array([ 0.14,  0.09, -0.14, -0.15,  0.07,  0.14,  0.11, -0.14, -0.13,
        0.13, -0.14,  0.12])
What is the entry just left of 0.09? 0.14
What is the entry just right of the smallest entry? 0.07
What is the entry just left of 0.07? -0.15
What is the entry just right of 0.09? -0.14
